Every row has a hidden score. In each pair, how much higher is the second row's than the first's? 15 means about the same, 30 much higher and 0 much lower. The score is a weighted sum of the row's numbers plus the product of two more (or one squared), each taken from its middle value.
[-27 -45  -9  52  42 -45 -52 -34 -50  19]
[-53 -45  18  32  44 -49 -53  31 -26  32] -> 15
[-39 -43 -19  53  41 -48 -48  30 -50  10]
[ -1 -38 -54  53 -25 -12 -56  52 -55 -50] -> 21
[-70 -34 -65  35 -32  60 -80  49 -86 -69]
[  4 -57 -49  43 -34  44 -55  62 -42 -65] -> 16
[-23  67  42  14 -31 -11 -44 -33  73 -15]
[ -8  55  39  51  17 -55 -51 -45  48  26] -> 11
[ -7 -46  50  63  15  19  18   9 -29  54]
[ 10 -10  49   6 -31  -4  24 -21  14  14] -> 16
[ 11 -31  44  18  10  -9  32 -50 -11  49]
[-35 -59  41 -60  40  37  37 -30 -15  36] -> 20
[ 22 -45 -24  48  44 -46 -50 -22 -48  13]
[ 37 -44   7  52  42 -50  10   4 -48  14] -> 15
[ 50 -44   7  50 -28 -50  50  52 -46 -40]
[-57 -27  52  44  13  45 -16  49  -7  43] -> 16
[-39 -39  37  12  41  58 -60  22  16  42]
[-51  41  -5   7 -10  53 -69  22  -7  15] -> 16
[-63  57  36  -6  20  30 -64   1  56  54]
[-52  52 -37  55  44 -25 -47  35  20  27] -> 14
[-50 -48 -34  60  32  43 -65  44 -49  45]
[-47 -39  48  48  52  29 -33  52 -11  44] -> 6
[-59 -48  53  41  39  51  -7  28 -51  52]
[-45 -50  48  61  13  43  33  63 -35  40] -> 17
[-40 -42  26  50  35  55 -28  30 -17  47]
[-36  -7 -11  46  45  58 -38  13 -24  50] -> 19
[-44 -48 -47  45  45  44 -53  57 -46  10]
[-48 -58 -70  24  31  47 -55  28 -77 -12] -> 14
[-51 -45 -52  60  42  46 -61  52 -45  11]
[-53 -51 -22  46  30  42  -3  43 -42  41] -> 14
[-51 -48  59  37  40  40  -8  45 -31  54]
[-47 -42   8  46  56  24 -25  55 -50  46] -> 19
[-46 -44 -52  52  31  44 -27  48 -55  26]
[-52 -38   2  49  40  31 -52  43 -45  45] -> 6
[-32 -37  54  55  39  26  23  46 -28  44]
[-26 -46  54  53  38  -3  19  13 -29  40] -> 11
[-60 -53  47  19  51  40  29  39 -23  49]
[-51 -44  32  52  44 -45 -22  40  26  49] -> 10
[ -9 -44 -28  51  44 -48  23  51 -48  23]
[-33 -44   0  15  46  44 -39  54 -13  51] -> 24
[-51 -41 -16   1  31  22 -52  51 -21  54]
[-49 -51  -2  34  40  32 -24  52 -37  48] -> 11
[-27 -44  49  -5  -8 -46  31  53  30  51]
[-59 -22  45   6  24  10  38  52  14  46] -> 16
[-41   7  48  26  44 -48  10  31  51  49]
[-50 -46  48 -45  34 -47   3  52  32  48] -> 19
[-54 -45  46 -31  36 -44  23  54  18  48]
[-47 -46  49 -18  39 -46  18  26   3  48] -> 12
[-42 -47  -3  33  44 -50 -22  51   5  30]
[-21 -43 -48  52  43 -50 -44  52 -52 -36] -> 9
[-48 -43 -34 -13  42 -49 -52  51 -26  -2]
[-47 -44 -40   7  45 -47 -51  54 -44 -12] -> 13
[-25 -44 -50 -22  46 -47 -49  17 -41 -19]
[ 51 -44 -46  12  14 -49  35  50 -49 -53] -> 16
[-49 -45 -48  14  39  43 -52  56 -51  38]
[-52 -43 -51  53  46  -6 -59  49 -33   5] -> 6
[-31 -51 -54  61 -17  51 -52  47 -55 -57]
[  0 -91 -40  64   7  25 -40  34 -58 -70] -> 6
[-18 -48  14 -11  19 -13 -13  25 -16  34]
[-31 -46 -55  28  41 -18 -43  33 -31 -17] -> 15
[-21 -40 -48   5  53  37 -23  32 -53 -10]
[-20 -41 -48 -50  42 -17 -48 -11 -25   4] -> 13
[ 51 -42  -7 -31 -28 -48  48  31 -38 -35]
[ 34 -43  26 -22   8 -16  49 -18 -19  11] -> 17
[ 16 -48  19 -15  43  22  45 -50 -37  34]
[ 30 -39  13 -32  37  16  50 -45 -32  30] -> 17
[ 34 -36 -37  -6  46 -18  42 -49 -39 -10]
[ -5 -41  24 -40  43  24  43 -21 -16  47] -> 18
[ 17 -46 -45   1  16 -36  -4  24 -47 -13]
[ 51 -47  16 -28 -49 -50  47  51 -29 -32] -> 10
[ 39   6  31 -49 -47 -49  -3 -16  43 -28]
[ 48   8 -22  -8 -48 -50 -10 -14 -10 -50] -> 19
[ 50 -46  -1   4 -47 -48   0 -13 -31 -50]
[ 38 -50 -18  -4  30  -7  52 -29 -49  12] -> 26
[-13 -43  50 -49  50  -8  53 -23  12  46]
[ 33   5  42 -44 -50 -46 -10 -26  46 -37] -> 8
[ 36 -20  48 -41 -32 -47   1 -48  23 -24]
[ 50 -43  -9 -30 -47 -45  42  27 -28 -43] -> 22
[  4  19  44 -15 -10  22  38 -14  43  24]
[  3  39  44 -11  37  -7  19 -50  41  43] -> 12
[-10  55 -18  37  43 -38   8 -46  44  -6]
[-34 -42  21 -50  46  18  11  -9   2  48] -> 21
[  5 -12 -27 -46  -9 -49 -50 -11   7 -39]
[ 48   9 -14 -51 -51 -46 -31 -41  -6 -49] -> 19
[ 48 -19  -6 -34 -38 -47 -15 -48 -20 -47]
[ 50 -45 -20 -13   8 -47   0 -49 -46 -28] -> 16
[ 25 -47  14 -49  34 -50  -6 -49  -4  26]
[ 37 -45  11 -39  43 -47  29 -48 -15  28] -> 17
[ 51 -45  47 -36  42 -48  42 -48 -21  31]
[ 50 -45   5 -27  12 -48  49 -12 -47  -3] -> 17
[-22  54   0  41  43 -46 -41 -43  56  20]
[ 37  -9 -49 -27 -40 -50 -30  -9 -24 -52] -> 17
[ 47 -14 -48  14   6 -47 -25 -22 -48 -54]
[ 52 -45 -44  10  21 -46  22  -9 -47 -22] -> 19
[ 53 -46   6   1  43 -48  39 -50 -34  16]
[ 51 -45  -1   1  42 -49  45 -48 -41 -18] -> 11
[ 49 -46 -31  -5  44 -47  50 -19 -47 -16]
[-35 -33  37 -49  43  43  48  16   2  50] -> 23
[-18 -21  15  -8  41 -36 -12  -8  29  45]
[-23 -16  -8  12  47 -25 -28 -16   7  25] -> 14
[-15  -6 -51  44  45 -48 -57  -6  -4 -23]
[  6 -24 -46   4  37 -29 -53 -19 -11 -31] -> 14
[  2 -45 -49 -26  43 -45 -12   3 -27   7]
[ 31 -43 -43  38  40 -50 -52  14 -37 -50] -> 1
[ 24 -44 -49  55  41 -49  -9  46 -49 -39]
[ 50 -43 -35  15 -33 -50  53  52 -50 -51] -> 19
[ 21  11   4  -4 -54   4 -16   9  -8 -36]
[ 32  -8  33  20 -51  -5   6   9 -10 -27] -> 12
[ 32 -10 -51  47  -2 -21 -20  -6 -34 -45]
[ 25 -43 -37  60  20  17   8 -16 -56 -13] -> 18
[ 28 -48 -32  52  53  40  49 -12 -66  30]
[ 30 -42 -37  53  44 -10  31 -26 -42   6] -> 9
[-16 -38   5 -30  46  33  21  -6 -27  50]
[ 22 -50 -47  24 -48 -12 -11  51 -51 -53] -> 8
[ 12   7 -43   6 -63  63 -52  30 -35 -70]
[ 15 -14  49  27 -52  46   7  18 -26  17] -> 11
[ 11 -23  54  26 -52  28  26 -10 -22  13]
[  8  59 -20  22 -19  43 -22 -76  37 -37] -> 24
[  9   6  67  34 -56  34   2 -54 -17 -36]
[ 34 -15  78  22 -55  55  54   5  -2  -2] -> 23
[ 24  15  24  53 -47  57  11   7 -53 -58]
[-24 -31  38  -7 -39  34  15  75  31  26] -> 14
[-31 -19  68  20 -49  41  -5  55   4  22]
[-27 -37  46  36 -66  50  -8  27 -29  -2] -> 14
[-70   2 -47  14  18  23 -36  -6   4 -63]
[-30  33  -6  29 -38   8 -54 -46  15 -31] -> 14
[  5  39 -61  60  22  45 -20  -4 -27 -58]
[-29 -13 -75  60  40  88 -61 -35 -74 -29] -> 14
[ 37  -5 -60  54 -69  28 -50 -14 -15 -21]
[ 47 -25 -53  47 -14  12 -46 -41 -32 -47] -> 7
[ 49  18 -48  63 -44  17 -42 -37 -35 -41]
[ -2 -17 -43  36 -65  38 -35  -3 -62 -77] -> 7
[ 55 -46 -49  43 -47  10 -41  61 -54 -54]
[ 10 -15 -55  32 -61  63 -49  63 -17 -38] -> 23
[  5   8 -54  70 -77   6 -42  21  13 -33]
[ 13  -1 -59  52 -48  52 -47  59 -30 -36] -> 21
[ -31   26  -49   46 -103   14  -77   11  -13  -50]
[-35  38 -35  31 -20  43 -65 -93 -12 -87] -> 13
[  3  24 -46  33 -15  33 -89 -66   9 -22]
[-20 116   5 -51 -72  51 -34 -49 110 -60] -> 18
[-44  58  64 -29 -62  76 -61 -21  45  44]
[-49  63  36  19 -11  36  -9  27  29 -31] -> 12
[-72 -16 -21  38 -23  34 -14  60 -28 -43]
[-26   2 -14  24 -26  55 -58  29   1 -29] -> 21
[ -2 -12 -31  22 -49  28 -34 -13 -58 -58]
[  4 -33  40 -12 -48 -40 -35  22  28 -18] -> 7
[ 35 -45   3  -1 -48 -46   9  52 -20 -22]
[-54  27  -9 -12 -29  43 -38   7  30  15] -> 23
[-80  60  44  35 -53  56   1  -7  45  34]
[-40  59   1  20 -42 -13 -52  -1  67   8] -> 24
[-43  68  11  35  -7  12 -38 -14  71  23]
[-35  53  43  54  45 -51 -45 -45  52  49] -> 4
[-37   9  40 -20  -2  10 -29   1  41  31]
[ -5   7 -43  36  12 -48 -49  16 -10 -23] -> 13
[ 29 -42 -45  32 -45 -49 -23  52 -46 -53]
[-46 -30 -17  47 -37  51 -27  63 -30  -5] -> 21
[-17   4  -1  15 -56  22   8  47 -24  10]
[-33 -25  21  27 -45  24   6  65 -16   3] -> 12
[-66  -3 -59  18 -38  54 -15  31 -11   7]
[-43  -2 -47   0  -4  66  17  45 -20  21] -> 20
[-64  20  25 -46  26  52 -15  33  42  52]
[-59  45 -12 -26 -31  67 -61  50  41 -13] -> 15
[-52  52  52  -7   5 -13  19  25  59  50]
[-46  56  45  11  37 -27  18 -26  53  47] -> 12
[-46  50  35  52  43 -44 -20 -31  42  47]
[-47 -16  51 -43  47  -8  13  25  58  42] -> 26
[-23  30   4 -49   4 -46 -46  14  50   3]
[ 42 -29  20 -30 -49 -49  35  51  -4  -7] -> 17
[  4  50 -10   1  -1 -48  -3  18  50 -19]
[ 21 -17   1  11  -6 -49  17  21   9  -5] -> 13
[-34 -26   1 -45  46   5   6  26  10  50]
[-15 -38 -33   0  43 -19 -22  26 -23  32] -> 13
[-17 -50 -46   2  46  15   6  34 -52  24]
[ 14  -6   3 -49  22 -48  -8 -36  18   2] -> 2
[ 52 -20 -15 -43  45 -49  34 -48 -32   0]
[ 47 -44 -47 -49   1 -48  49  22 -49 -37] -> 16
[  0 -11  48 -49  11 -48  49  37  53  48]
[ 13 -24  49 -52   8 -45  29  -4  40  39] -> 12
[ 37 -46 -19 -48 -17 -48  48  51 -16 -10]
[  0 -37   6 -44  16   7  50  46   0  45] -> 23
[ 12  -2  -2 -33  45 -47  47  -7  25  36]
[ 21 -46   5 -30  44 -45  48 -16   6  41] -> 14
[  5 -45 -16 -22  47 -23  44 -24 -23  12]
[ 13 -46 -54   2  44 -48  12  -5 -22 -32] -> 10
[ 26 -12 -52 -35  43 -50  -9 -53   5 -40]
[ 50 -44 -46 -24  12 -48  48   1 -47 -31] -> 21
[ 38 -45  -1 -11  39  31  49 -42 -36  22]
[ 29 -40  20  -9  39  40  53 -41 -46  15] -> 12
[-12 -42  56 -54  33  34  39 -41  14  49]
[  5 -37 -20  -6  21  20  47  29 -46  22] -> 21
[ 38  31  46 -47 -36 -48  29 -41  55 -24]
[ 50   1  48 -47 -13 -48  47 -49  29   0] -> 15
[ 49 -13  48 -26  21 -47  47 -48  18  25]
[ 49 -26  46 -12  43 -48  51 -49  13  36] -> 15
